87, 183, 138
118, 211, 89
->
138, 211

179, 214, 174, 141
79, 155, 186, 91
196, 137, 108, 190
176, 129, 125, 190
135, 178, 149, 95
->
141, 186, 137, 176

134, 202, 191
156, 109, 78
144, 62, 44
120, 184, 192
123, 144, 148
->
191, 109, 144

160, 138, 82, 195, 160
191, 145, 85, 144, 109
122, 203, 47, 169, 69
153, 181, 53, 161, 88
25, 126, 137, 204, 216
->
160, 144, 47, 181, 25

43, 212
52, 195
->
212, 52

74, 51
238, 64
->
51, 238

134, 131
133, 149
216, 43
185, 62
98, 170
->
131, 133
---
22, 159, 180, 20, 33
107, 225, 166, 50, 97
26, 73, 74, 182, 172
220, 117, 53, 79, 234
94, 199, 147, 72, 158
157, 188, 228, 51, 102
->
22, 159, 180, 20, 33
26, 73, 74, 182, 172
94, 199, 147, 72, 158

129, 125, 116, 128, 123, 124, 134, 129
133, 132, 116, 121, 127, 122, 127, 129
48, 73, 178, 45, 74, 128, 52, 152
136, 120, 129, 138, 120, 126, 138, 132
125, 127, 131, 137, 124, 130, 127, 119
85, 60, 99, 166, 181, 46, 84, 54
144, 67, 50, 107, 66, 162, 48, 183
125, 143, 117, 117, 129, 122, 124, 133
->
129, 125, 116, 128, 123, 124, 134, 129
48, 73, 178, 45, 74, 128, 52, 152
125, 127, 131, 137, 124, 130, 127, 119
144, 67, 50, 107, 66, 162, 48, 183

178, 71
74, 142
40, 176
131, 48
93, 90
140, 160
66, 115
156, 181
203, 57
48, 173
217, 77
->
178, 71
40, 176
93, 90
66, 115
203, 57
217, 77

183, 134, 85, 111, 143, 117, 149
190, 132, 142, 133, 115, 136, 137
92, 102, 214, 52, 95, 127, 99
115, 120, 154, 134, 146, 125, 109
77, 137, 156, 140, 154, 131, 135
183, 113, 95, 166, 122, 139, 135
124, 138, 126, 189, 126, 123, 133
164, 120, 74, 194, 133, 126, 134
138, 150, 158, 175, 125, 143, 103
86, 128, 157, 146, 146, 111, 134
162, 143, 217, 130, 132, 111, 101
148, 113, 69, 22, 134, 124, 102
->
183, 134, 85, 111, 143, 117, 149
92, 102, 214, 52, 95, 127, 99
77, 137, 156, 140, 154, 131, 135
124, 138, 126, 189, 126, 123, 133
138, 150, 158, 175, 125, 143, 103
162, 143, 217, 130, 132, 111, 101

157, 105, 124, 196, 68
76, 65, 160, 156, 157
188, 55, 110, 105, 135
208, 128, 146, 122, 69
98, 149, 132, 48, 198
182, 199, 86, 93, 103
->
157, 105, 124, 196, 68
188, 55, 110, 105, 135
98, 149, 132, 48, 198

38, 54, 188, 156, 123, 168, 75, 48, 89, 165, 194, 138, 76
139, 103, 105, 201, 217, 170, 100, 183, 133, 45, 49, 93, 100
77, 46, 124, 81, 191, 173, 108, 179, 99, 209, 85, 201, 116
->
38, 54, 188, 156, 123, 168, 75, 48, 89, 165, 194, 138, 76
77, 46, 124, 81, 191, 173, 108, 179, 99, 209, 85, 201, 116
